(in the rows, 128 means zero)
Where one turn sends some rows of the set: a few examples, then the rows asked:
Z_556: [158  44 110 127 157 122 113 131 102 140 157 138 116 126 108 112 116 164
  92 116 118 169 139 158 154 159 165 143 123 117 137 132 147 142 116 172
 117 118 139 109 100 168 123 104  85 133 145 144 126 138 146 154 139 178]
Z_253: [134 103 108  93 155 110 129 155 135  93 132 140  97 136  91 141 116 147
 151 145 116 155 119 133 101 150 203 139 116  91 141 138 136 150 141 172
 148 137 131 103 119 156 115 106  94 154 124 130 129 120 141 140 141 151]
Z_53: [185  77 131 107 159 113 128 136  99 135 168 130 129 118 126 131 130 157
  90 136 128 155 107 141 141 149 190 118 119 113 143 137 138 128 107 148
 125 126 158 115 123 159 133  81  92 139 122 128 113 118 140 149 124 164]
Z_451: [130  93 109 103 166 145 148 138 111 129 129 131 135 147 113 121 109 149
 125 131 118  99 123 127 128 159 147 121 125  99 116 144 122 132  80 158
 129 120 123 104 101 151 124  69 115 123 128 134 120 144 143 124 145 125]
Z_559: [131 108 118 101 166 111 125 159 137 100 119 145 109 119  84 131 124 147
 148 141  95 141 149 135 109 138 200 145 127  99 145 146 143 159 131 171
 148 122 132 112 113 154 115 118  82 122 121 125 146 121 128 133 142 146]
Z_861: [128  76 107 112 170 135 117 122 118 123 126 125 128 146 121 104 115 121
 119 126 109 104 133 120 113 140 150 129 135  93 129 139 116 133  94 171
 137  94 140 120  91 134 115  84 106 123 140 139 123 150 157 129 139 135]
Z_837: [138  94 116  86 175 113 117 145 124  91 111 153 103 117  77 127 131 159
 143 135 111 146 138 136 104 150 200 144 129 110 146 147 137 146 126 171
 149 136 133 111 112 142 115 103  93 143 110 114 141 138 142 130 149 147]
Z_258: [165  57 139 102 158 126 130 130  95 147 162 138 131 119 116 114 118 154
  92 135 121 161 109 156 148 151 178 123 123 106 148 133 138 140 112 150
 131 122 143 113 106 175 148  81  92 140 130 141 126 116 136 159 141 174]
Z_276: [150  95 140 116 160 133 123 147 102 137 172 111 119 130 123 127 125 147
 109 121 117 157 140 150 140 145 187 132 130 116 136 143 144 138  92 178
 114 119 169 111 128 169 116 110  94 134 157 138 113 106 151 146 124 181]
Z_731: [126  68 112 135 165 122 137 134 117 116 133 158 121 138 115 131  92 117
 118 135 117 128 105 118 108 141 163 120 136 104 137 112 117 118  93 169
 108 129 139  91 124 149 137 112  98 100 110 132 100 134 131 150 130 138]
Z_242: [140  72 140 121 150 138 131 135 100 147 166 126 122 134 120 114 111 149
 104 119 118 164 135 169 144 154 178 138 132 117 145 140 146 143 108 176
 116 117 157 105  99 172 115 104  92 142 156 145 124 110 141 149 142 187]
Z_69: [124  69 138 123 171 137 120 129 125 120 126 134 129 139 121 111 110 101
 119 126 111 123 125 114  94 129 162 124 143  89 129 122 108 132  89 176
 127 116 150 113 110 136 127 107  91 104 128 142 112 133 139 153 131 151]
Z_36: [129  93 131 115 152 103 121 140  89 123 120 139 100 133  92 109 114 167
 151 123 102 139 135 124 121 139 180 133 147 105 141 159 145 140 105 165
 133 142 109 120 124 151 112 138  85 107  99 115 127 126 138 130 149 154]
Z_971: [169  68 100 123 170 104 110 145 103 135 161 132 118 126 108 125 132 166
  99 121 120 160 137 141 154 149 164 140 114 114 130 144 145 144 101 171
 105 130 158 117 112 167 110 110  85 136 144 138 115 144 154 151 124 175]
Z_290: [134 105 109  85 156 113 117 159 129  98 110 128 119 131  84 147 122 150
 138 147 112 147 141 139 116 154 203 144 127 106 142 137 138 153 128 179
 143 150 122 111 115 152 121 100  97 146 106 126 135 135 144 152 141 150]
Z_481: [150  84 130  98 137 109 115 132  94 113 130 111 106 153 105 125 115 152
 144 132 117 152 122 115 113 155 180 136 141  83 131 151 132 137 124 171
 152 145 106 133 119 141 105 109  94 134  98 130 114 126 152 152 145 165]
Z_110: [143  64 154 108 163 129 137 147  96 144 157 140 130 116 110 100 120 172
  97 111 112 155 137 159 142 152 176 136 130 113 127 136 138 145 101 161
 116 129 151 102 107 166 143  92  89 119 137 138 142 119 140 153 149 190]
Z_51: [157  84 144 100 172 121 129 159 101 142 154 129 128 109 116 114 144 179
  93 110 122 151 142 146 131 144 176 126 128 113 117 145 140 140  87 151
 111 134 153 108 121 157 137  93  82 114 133 130 132 122 145 142 131 178]
Z_753: [118  86 100 125 167 138 154 143 109 121 137 152 120 150 101 133  92 142
 135 131 121 120 115 126 128 162 146 128 125 105 120 130 125 127  77 175
 103 140 133  86 116 165 118 102 112 117 128 136 101 141 137 136 139 135]
Z_386: [148  59 122 128 154 120 119 132 100 146 165 139 113 118 120  99 109 167
  95 121 111 150 123 160 152 143 185 123 123 125 149 133 150 137 118 153
 128  98 140 102 113 173 150 100  93 129 145 133 138 120 143 135 142 162]
Z_947: [126  70 125 126 177 144 128 134 121 100 134 174 120 135 120 127  96 118
 118 140 118 131 111 134 101 143 170 136 128 116 121 117 141 122 102 165
 114 126 137  78 111 145 136 100  99 119 125 129 105 148 113 142 142 127]
Z_781: [123 114 123  92 162 112 132 157 129  97 124 143 104 121  98 143 124 139
 138 146 107 151 130 144  92 151 205 136 136  96 155 145 146 142 135 174
 137 116 123 103 119 154 128 116  91 139 108 123 133 121 147 127 138 156]
Z_640: [156  80 103 119 160 101 115 143 100 135 172 132 107 115 125 109 123 168
  96 117 112 143 131 143 143 132 184 128 122 124 142 136 149 128 114 150
 121  97 158 107 125 156 137 103  92 121 151 125 131 116 154 128 128 158]
Z_410: [145  79 126 108 146  90 111 135  89 113 119 132 111 140  92 112 112 163
 144 127 104 141 128 112 124 141 180 139 139  99 135 148 132 142 118 168
 141 155 115 131 119 139 110 120  90 115  89 120 126 136 146 154 148 160]
Z_820: [115  76 140 111 183 145 109 139 121 103 125 146 138 136 121 115 104  98
 117 142 102 124 129 128 106 128 170 142 135 105 120 117 133 139  96 179
 120 121 145  98 107 148 146 101 101 118 132 140 114 152 132 161 139 142]
Z_775: [136 104 119  96 137 108 127 136  88 120 142 112 101 151 109 127 110 145
 153 143 107 144 120 122 120 149 174 131 143  80 145 159 145 137 125 167
 147 120 104 130 119 159 112 119  98 134 111 131 113 109 154 137 144 158]
Z_658: [129 110 127 106 139 106 141 140  88 126 138 134  98 140 107 119 110 159
 155 134 104 136 127 128 115 141 177 131 148  93 145 162 149 135 119 155
 140 123 109 120 118 153 108 127  89 114 109 119 124 101 136 121 150 151]
Z_201: [114  92 109 115 175 140 145 151 116 107 142 165 133 146 113 132  92 125
 132 147 107 116 121 137 127 147 153 148 118 107 113 130 146 139  99 169
 104 129 138  83  99 165 127  94 109 126 140 139 111 149 122 144 145 132]
Z_645: [125  74 114 107 172 140 114 132 124 102 134 146 128 147 128 109 106 116
 119 135 111 115 130 129 105 133 159 149 123 101 110 125 135 136 115 164
 133 107 143 102  85 130 122  77 104 133 149 139 122 155 135 143 147 132]
Z_570: [121  90 123  96 180 159 130 141 117 111 129 144 133 142 124 123 112 130
 119 143 118 115 122 140 112 154 156 132 124 101 108 138 146 134  94 162
 124 114 117  92  98 154 142  74 111 140 136 137 116 159 136 129 147 127]

Z_645 moves to Z_570
Z_753 moves to Z_731
Z_556 moves to Z_258
Now find these:
Z_781 moves to Z_559
Z_53 moves to Z_276
Z_481 moves to Z_775

